In the rows, zero is written as 128.
The rows of Z fall into 3 groups, and each row is roughly a mix of its group's hidden directions.
Z:
[[109 107 157  97 144 103 146  82 152  80]
 [144 136 173 163  80 167 138 147 160 133]
 [111 131 103 106 159  73 139 109  73 129]
 [ 81 145 127 113 113 150 152  92  96  77]
 [168  98 118 158 158 154  93 170 105 145]
 [142 109 130 149 102 181  99 129 183 104]
 [140 159 111 139 190 158 139  93  97 111]
 [150 149  85 136 173 164 125 177 119 113]
 [108 131 145 113  76 109 144 162 148 184]
 [122 113 137 110 161 112 121  66 131  74]
 [157 157  83 155 118 130  85 125 156 170]
 [118 103 140 117  66  99 113 165 157 155]
 [120 120  99 132 170  98 125  72 115  83]
 [150 113 131 147  98 186 109 120 179 107]
 [109 152 125 116 168  73 147 136  79 148]
 [128  88 142 137  80 152 103 140 181 104]
 [ 87 142 152 124 113 158 190 141 142  97]
 [107  98 163 112  93  86 117  78 146 117]
 [166 112 108 137 144 151 104 155  87 182]
 [161 159  77 153 115 142  90 123 139 169]
 [115 107 146 103 143  99 118  67 140  80]
 [135 115 167 171  79 150 123 132 168 101]
 [125 142 164 123 112 142 135 193 148 175]
 [110 159 162 121 177  88 163 142 131 159]
 [ 98 116 172 105  83  99 161 121 152 156]
 [108 150 122 106 165  79 142 149  82 160]
 [ 95 151 155 101 133 107 155  67 125 158]
 [120 150 178 114 153 100 183 126 148 157]
 [110 168 111 165 109 161 135 132 184 102]
 [145  99 140  92 142  69 102  97  96 132]
 [153 119 103 148 169 144  94 102 108  73]
 [136  90 142  98 150  71  90 108 103 139]
 [134 121 147 183  87 161 100 150 155 102]
 [103 153 140 101 102 116 157 160 144 190]
 [160 117 112 168 145 163 103 178 136 163]
 [ 99 159 130 147 108 180 176 142 151 103]
 [142  98 140  96 145  65  94 101 109 137]
 [126 124 167 117  95 145 132 182 167 166]
 [134  97 155 156  67 131 133 104 149  88]
 [180 149  84 151 120 121  87 120 138 165]
 [131 144 158 114 104 145 141 186 136 183]
 [153 124 107 154 174 149 105  95 101  80]
 [142 139 113 139 186 148 125  81 101  89]
 [128 147 166 130 114 146 136 189 149 176]
 [155 131 104 162 118 160 124 198 118 144]
 [140 140 113 138 185 145 120  76 101  92]
 [182 118 103 127 137 109  89 131 106 181]
 [100 107 165  97 108  87 132  77 150 116]
 [143 138 151 115  85 164 138 175 135 177]
 [157 113 106 158 163 148  99 103 106  74]
 [135 164 120 128  98 174 193 139 120 127]
 [141 106  96 152  92 172  79 131 130  97]
 [106 125 156 107 133  98 132  49 127 120]
 [162 160  82 153 113 143 102 132 145 178]
 [177 128  95 146 132 157 105 150  97 175]
 [133 134 140 101 101 157 126 186 137 182]
 [112 157 127 148 109 182 178 142 144  94]
 [109 144 141  87 103 121 184  94 100 102]
 [124 105  97 135 140 103 117  70 115  73]
 [ 73 157 140 109  99 136 176 107 142 103]
 [142 128 148  96  79 154 147 163 126 179]
 [111 101 153 103 127  91 120  72 145  87]
 [117 108 144 122  66 108 125 173 155 161]
 [137  93  95 139  79 159  83 125 129  96]
 [108 141 147 117  83 117 151 158 140 193]
 [116  93 169 147  83 119 124 132 178 100]
 [139 110 108 151  73 168  84 155 121 114]
 [131 106 168 162  80 145 127 130 177 102]
 [150 118 129  92 124 131 161 132  67 174]
 [ 83 128 159 102 119 132 180 113 114  83]
 [149 100 131 107 146  69  82 109 119 159]
 [158 108 125  93 138  95 111 100  67 150]
 [171 106 110 159 152 146  85 165 117 160]
 [ 81 132 154 122 123  99 135 107 174  79]]
One row of each group comes first, with its name. Which group is each row after those in?
[102 139 153 100  97 115 169 161 152 175] : T
[146 107 109 169 156 159  75 163 123 145] : D
[101 128 127  97 158  61 150 124  94 140] : N

[159  76 149 109 160 101 110 142  84 143] : D
[ 97 132 167 109  94  98 148  84 134 168] : T
[129 155 158 117 126 144 142 186 136 185] : N
[117 100 154 106 144 107 137  79 147  71] : T
[ 87 152 144 135 108 158 180 147 170 113] : D
[114 103 176 137  74  86 156 123 132 114] : N
